Some points, each followed by its number:
"0.294 1.565 0.186 1.512 -1.746 0.106 0.400 -0.736 0.025 -1.087 -0.109
 0.205 -0.368 -0.765 -0.575 0.414" 0
"1.455 -0.142 0.119 0.260 0.894 -0.386 -1.212 2.138 -1.342 -1.702 0.405
 0.519 -0.208 -0.305 -0.414 1.671" 1
"0.985 0.062 -0.238 -1.620 0.736 0.958 -0.839 0.275 0.282 1.766 1.129
 0.539 -0.615 0.405 0.097 0.274" 2
"0.583 1.353 -0.371 -0.347 -0.209 -0.157 0.069 -0.054 1.929 0.480 -1.433
 -0.529 0.774 -0.667 -0.439 -1.990" 3
"-0.699 -0.726 -0.292 -0.488 0.376 -0.142 -0.715 0.511 -0.353 -0.041 0.600
 -0.458 -0.994 1.273 -0.690 1.628" 4
"-0.130 0.560 -0.816 1.366 0.524 -0.360 0.652 0.598 -0.296 1.103 -1.197
 0.366 -0.576 2.268 0.496 0.717" 5
"-0.011 1.704 1.423 0.670 0.395 -0.379 -1.257 0.115 -0.934 -0.473 0.010
 0.276 0.341 -0.409 -0.967 1.010" 6
"0.393 0.188 1.387 -0.533 -0.694 -0.591 0.658 1.038 -1.428 0.033 1.614
 0.440 0.190 -0.255 -1.279 1.673" 7
"2.989 0.739 -2.074 -0.230 -1.642 1.889 -0.969 2.422 -0.554 -0.122 0.451
 -0.781 -1.178 2.065 -0.442 -0.960" 8
"0.600 -1.688 0.336 -0.623 -0.585 0.784 -0.691 -0.130 -2.005 -2.251 -0.272
 -1.695 -1.095 1.966 1.079 -1.520" 9
"-0.299 0.126 -0.479 -0.614 -0.480 0.248 1.230 -1.440 -0.077 -1.096 -2.066
 -0.229 -1.067 -0.584 0.679 1.371" 10
"-1.112 0.148 -0.929 0.652 1.988 -1.345 0.113 -0.339 -0.333 0.707 -1.157
 2.430 -0.275 -0.494 0.087 -1.379" 11
"0.561 1.649 -0.208 -0.369 -0.266 -0.019 -0.334 0.168 1.870 0.898 -1.235
 0.017 0.407 -0.671 -0.025 -2.398" 12
"0.552 0.812 -0.165 1.545 -0.357 0.842 0.511 2.155 -0.735 -0.203 2.016
 -1.092 0.771 -0.055 -0.699 1.274" 13
"-0.942 0.388 1.145 -0.253 0.714 1.229 -1.461 -0.226 -1.037 -0.109 1.055
 0.465 -0.067 0.293 0.648 -0.672" 14
"-0.343 -0.344 0.684 0.644 0.764 -0.093 1.044 -0.497 -2.048 -1.138 -2.299
 -0.479 0.613 0.467 0.286 0.958" 15
"1.069 1.111 1.222 1.102 -0.707 0.690 1.363 -0.644 -0.026 0.448 1.507
 0.840 1.773 -2.316 -1.222 1.509" 16
"1.022 -0.381 0.846 -0.904 1.666 -0.276 -0.522 -0.461 -2.306 -0.434 0.266
 1.145 -0.199 1.849 -0.879 2.086" 17
"0.245 0.263 -0.448 1.501 -0.927 1.374 0.132 1.547 1.124 -0.175 0.224
 0.474 1.261 -1.330 -0.861 -1.037" 18
"-0.272 -1.181 1.524 -1.512 1.358 -0.322 -0.643 -1.817 0.278 -0.647 -0.214
 -1.906 -0.549 -2.252 2.545 -1.757" 19
"0.679 0.389 -0.479 1.580 -0.781 1.447 -0.575 1.592 0.512 -0.406 1.110
 1.334 0.930 -1.567 -1.512 -0.614" 20
"-0.649 -1.497 -0.112 -0.482 -0.189 -0.548 0.562 -0.348 1.567 0.442 -2.299
 -0.318 0.415 0.003 0.612 -2.470" 21
"-0.113 0.900 -0.959 -0.342 -0.655 1.527 -0.643 0.647 -0.285 0.089 -0.450
 0.196 1.165 -1.283 -0.110 -1.943" 22
"-1.674 -0.001 -0.059 0.803 1.293 -1.188 -0.016 -0.985 1.113 1.371 -0.972
 1.491 -0.927 -0.963 -0.338 -1.586" 23
"-2.043 0.740 0.877 0.324 -0.330 -0.970 0.510 -2.208 0.752 1.340 -1.131
 0.822 1.663 -1.074 0.748 0.626" 24
"0.562 0.425 -1.408 -1.507 1.635 0.491 -2.518 0.497 -0.408 2.720 0.999
 1.444 -1.587 0.527 0.902 0.446" 25
"-0.774 -0.322 0.921 -0.250 -1.408 -0.563 -0.507 0.193 0.636 0.699 0.459
 -0.253 -0.242 0.734 0.683 -2.123" 26
"-0.512 -0.361 -0.186 -0.512 -0.936 0.004 -0.749 -2.109 0.332 1.743 0.219
 1.160 -1.149 1.510 -0.070 -0.697" 27
"-1.968 0.251 -0.805 0.180 -0.503 -1.012 0.323 -2.247 1.299 1.347 -3.818
 0.978 -0.244 -0.841 0.756 -1.848" 28
"-0.114 -0.395 -0.626 0.182 1.087 -0.717 0.894 -1.105 1.792 -0.215 -2.452
 -0.918 1.838 -0.328 0.549 0.971" 29
"-0.287 0.158 -1.370 -0.922 0.579 -0.449 -0.641 -0.900 -0.062 2.409 -0.801
 -0.237 0.029 0.676 0.616 -1.366" 30
"0.197 -0.174 0.021 -0.175 -0.703 0.837 -0.498 0.404 0.012 -0.667 -0.438
 -0.435 1.187 -1.613 -0.378 -1.267" 31
"0.130 -1.473 1.180 -2.199 0.786 -0.324 -0.739 -1.539 0.762 0.233 0.045
 -1.298 -0.432 -1.704 1.798 -2.995" 32
"0.574 -0.831 1.217 0.638 0.885 0.240 -2.442 1.462 -1.072 -0.611 1.775
 -0.830 0.366 3.076 0.846 -0.232" 33
"0.866 -0.626 0.806 -0.620 0.339 -0.132 -0.695 1.664 -1.240 -0.829 1.492
 0.479 -0.604 -0.221 -1.344 -0.314" 34
"-1.115 0.488 0.542 1.226 -1.061 0.454 -1.220 -0.599 1.201 -0.351 1.504
 0.086 0.561 0.158 -0.301 0.065" 35
"1.439 -0.198 -1.563 0.203 -1.396 0.027 0.945 1.205 -0.024 -1.038 -2.836
 -0.763 1.228 -0.466 -0.353 -1.924" 36
"-0.810 0.351 -0.417 1.493 -1.147 0.736 -0.499 0.381 -0.979 -2.655 0.612
 -2.106 0.368 0.337 1.731 -2.377" 37
"0.340 0.658 -1.291 -0.995 0.457 -0.571 -1.000 -0.986 -0.254 1.839 -1.223
 0.251 0.089 0.922 0.631 -2.113" 38
Which three points above are nearest to each new point? Their numbers follow each, smallest number first.
"-0.350 0.662 -0.497 -0.666 -0.196 -0.543 0.715 -1.410 -0.160 -1.245 -1.550
 -0.220 -1.834 -1.080 1.236 1.177" 0 10 15
"0.670 0.914 -0.464 1.109 -0.190 0.427 0.243 2.144 -0.882 -0.427 1.898
 -1.002 -0.280 0.213 -0.268 1.019" 1 7 13
"0.679 -0.398 -0.931 -1.584 0.976 1.024 -0.772 0.001 0.028 1.941 1.169
 1.228 -0.477 0.102 -0.196 0.374" 2 25 30
"1.069 0.605 -0.760 -1.728 0.653 1.415 -1.274 0.189 0.537 1.168 1.656
 0.716 -0.507 -1.152 -0.369 0.783" 2 14 25
"-0.688 -1.286 -0.313 -0.465 -0.361 -0.899 0.987 -0.355 1.703 0.577 -1.741
 -0.010 0.854 -0.042 0.465 -2.219" 3 21 26
"1.446 -1.853 -0.325 -0.996 -0.289 1.526 -0.894 -0.166 -1.726 -1.412 0.258
 -0.427 -0.939 1.580 0.118 -0.606" 4 9 34
"-1.312 -0.817 0.850 -0.252 0.302 -1.367 1.617 0.137 -1.209 -0.405 -1.443
 -0.528 0.323 0.462 0.480 -0.094" 10 15 21
"1.930 0.556 -1.357 -0.100 -1.985 1.134 -0.938 1.925 0.217 0.265 0.540
 -0.426 -0.572 1.692 -0.429 -1.343" 2 8 22
"2.142 1.029 -1.152 1.281 -1.729 0.729 -0.281 2.713 -0.432 0.396 1.077
 -0.648 -0.462 1.792 -0.921 -0.622" 8 13 20
"2.256 0.467 -1.141 0.269 -1.969 1.488 -0.677 1.904 0.311 0.008 0.197
 -0.725 -0.746 1.657 -0.650 -1.015" 8 18 22
"-1.248 -0.418 -0.938 0.047 -0.021 -0.457 0.405 0.485 0.189 0.082 0.673
 -0.313 -0.958 0.826 -0.570 2.413" 4 5 7
"-0.210 0.574 -0.922 1.551 -0.468 0.405 0.868 0.383 -0.014 -0.706 -0.832
 -0.756 -1.049 1.979 -1.006 -1.307" 0 5 26
"-1.540 0.139 1.424 0.462 0.430 -0.640 1.146 -1.826 1.599 0.269 -0.451
 0.892 0.194 -2.323 0.762 0.785" 10 23 24
"-1.618 0.842 0.265 1.540 0.073 0.311 -1.143 -0.136 0.406 -0.102 1.646
 -0.320 0.430 0.820 0.606 -0.101" 14 26 35
"0.766 -1.323 0.859 -0.577 -0.900 0.466 0.558 0.338 0.867 -0.591 -1.586
 -0.478 0.963 -2.151 -0.190 -0.738" 3 21 31
"-0.029 -1.352 1.668 -0.074 -1.791 -0.472 1.042 -2.579 0.182 -0.086 -0.811
 0.026 1.392 -1.424 0.575 0.173" 10 24 31
"0.278 1.738 0.190 1.011 -0.645 -0.022 0.231 -0.622 0.609 -0.595 0.630
 0.805 -0.456 -0.399 -0.330 1.151" 0 6 35
"-0.499 -0.068 1.003 -0.302 1.187 -0.248 0.667 -0.087 -2.332 -0.285 -2.225
 0.176 0.556 0.520 0.387 0.458" 10 15 17
"-1.256 0.079 1.091 0.270 -0.841 -0.706 0.660 -1.908 1.100 0.918 -1.111
 1.424 1.522 -2.104 0.428 -0.060" 23 24 28
"1.533 -0.083 -0.389 0.866 1.324 -0.855 -0.232 1.853 -1.009 -1.840 0.220
 0.587 -0.204 -0.857 -0.524 1.454" 1 6 34
"-0.566 -0.373 1.094 -0.203 1.163 -0.356 1.397 0.039 -3.023 -1.117 -2.385
 -0.675 0.196 0.395 0.452 1.338" 10 15 17
"-0.401 0.124 -0.634 -0.834 -0.148 -0.142 0.918 -1.795 -0.152 -0.881 -1.949
 -0.303 -1.164 -0.704 1.307 0.930" 10 15 29
"1.142 0.254 1.261 -2.378 0.769 -0.537 -0.454 -0.902 -2.233 0.593 -0.094
 1.757 0.365 0.516 -1.366 -0.202" 2 17 34
"0.307 1.500 -0.369 1.437 -0.569 0.295 0.270 1.768 -0.972 0.062 1.971
 -1.287 -0.267 0.872 -0.345 0.779" 4 7 13
"1.398 0.563 -0.221 -1.788 0.993 1.164 -1.257 0.511 0.295 2.109 1.074
 1.262 -0.711 -0.700 -0.320 -0.040" 2 14 25
"1.039 0.158 -0.490 0.609 1.611 -1.344 -0.931 2.457 -1.492 -1.699 0.307
 0.774 0.147 -1.152 -0.298 0.896" 1 6 34
"-1.291 -0.659 -0.747 0.045 0.453 0.022 0.047 0.425 0.009 0.132 1.158
 -0.148 -1.420 0.930 -0.363 2.860" 4 5 7
"-0.271 0.761 0.359 1.513 0.019 -0.443 0.063 2.225 0.042 0.510 2.258
 -0.723 0.135 0.368 -0.392 0.418" 7 13 35
"-1.461 0.435 0.525 1.583 -0.354 -0.043 -0.960 -0.198 0.821 -0.581 1.913
 -0.210 0.534 -0.290 0.466 0.671" 6 14 35
"0.869 -0.122 0.342 1.146 -0.224 0.482 0.611 1.572 -0.476 -0.593 1.670
 -0.249 0.753 0.521 -0.297 1.234" 1 7 13
"-0.994 -0.340 -0.732 0.214 0.340 -0.352 -0.166 0.561 -0.372 0.480 1.492
 0.369 -1.225 0.268 -0.644 2.879" 2 4 7
"1.095 0.308 1.053 -2.382 0.505 -0.637 -0.543 -0.302 -2.224 0.563 -0.320
 1.104 0.227 1.550 -1.277 -0.156" 2 17 34
"1.294 -0.185 0.032 -0.174 -0.762 -1.479 1.103 -0.128 0.254 -1.188 -0.258
 -1.300 1.308 -1.706 1.005 0.097" 0 29 31
"0.267 0.842 -1.435 -1.008 1.244 -0.586 -1.921 0.647 -0.537 2.820 0.754
 1.274 -1.353 1.012 0.839 -0.448" 2 25 30
"-1.322 -0.662 -0.522 -0.775 0.138 -0.117 0.377 0.326 -0.258 0.474 0.358
 -0.283 -0.986 1.111 -0.254 2.311" 4 5 7
"-1.187 -0.649 -0.727 -0.118 0.318 -0.416 0.011 0.645 -0.359 0.603 0.954
 -0.146 -1.343 1.157 -0.578 2.607" 4 5 7
"-0.614 -0.857 0.522 -0.852 0.076 0.170 0.332 0.358 -1.203 -0.583 -1.045
 -0.712 0.754 -0.511 0.176 -0.869" 15 22 31
"1.226 -1.554 0.358 -0.805 -0.342 0.977 -0.670 -0.245 -1.296 -1.309 0.120
 -0.395 -0.497 1.736 0.193 -0.648" 4 9 34
"-1.745 0.174 1.094 0.355 0.981 -0.600 1.388 -2.496 1.203 0.015 -0.995
 1.195 0.582 -2.577 0.773 1.339" 10 24 29
"0.830 0.050 -0.807 -1.658 0.867 1.058 -0.699 0.455 0.553 2.026 0.978
 1.288 -1.100 0.041 0.019 0.615" 2 4 25
"-0.109 0.811 -0.079 -0.022 0.163 0.083 0.585 -1.292 -0.190 -1.035 -1.695
 -0.147 -1.347 -0.693 1.059 1.130" 0 10 15
"0.440 1.406 -0.355 1.735 -0.024 0.393 0.093 2.189 -0.557 -0.092 1.726
 -0.684 -0.644 -0.004 -0.631 0.970" 1 7 13
"-1.720 0.123 0.937 0.091 -0.771 -0.367 1.121 -2.229 1.056 0.965 -1.312
 1.388 1.566 -2.791 0.491 0.668" 23 24 28
"-0.062 -1.289 -0.732 -0.260 -0.473 0.640 -0.232 -2.353 0.908 -1.032 -0.636
 -0.692 -1.538 0.199 0.696 0.393" 4 10 27
"-0.116 1.394 -0.212 1.207 -1.059 0.107 -0.088 -0.475 0.214 -0.922 0.536
 0.499 -0.474 -0.616 -0.460 0.992" 0 6 35
"0.641 1.289 1.107 -1.036 0.380 -0.185 -0.631 -1.342 -1.222 0.367 -0.016
 1.128 0.097 -1.372 0.337 2.317" 6 7 17
"-0.475 0.171 -0.790 -0.416 -0.211 -0.195 -1.704 -2.436 0.408 1.605 0.763
 1.669 -1.501 1.714 -0.153 -1.762" 27 30 38
"-0.936 -0.239 1.379 0.245 1.457 -0.764 1.044 -0.738 -2.318 -0.885 -1.834
 -0.148 0.852 -0.069 0.431 1.678" 6 10 15
"1.167 0.276 0.195 0.368 1.226 -0.505 -0.439 2.102 -1.477 -1.577 0.524
 0.544 0.085 -0.445 -0.870 1.602" 1 6 34
"-0.037 1.033 -0.088 0.791 -1.012 -0.095 0.173 -0.478 0.523 -0.870 0.558
 0.626 -0.657 -0.227 -0.393 0.392" 0 6 35
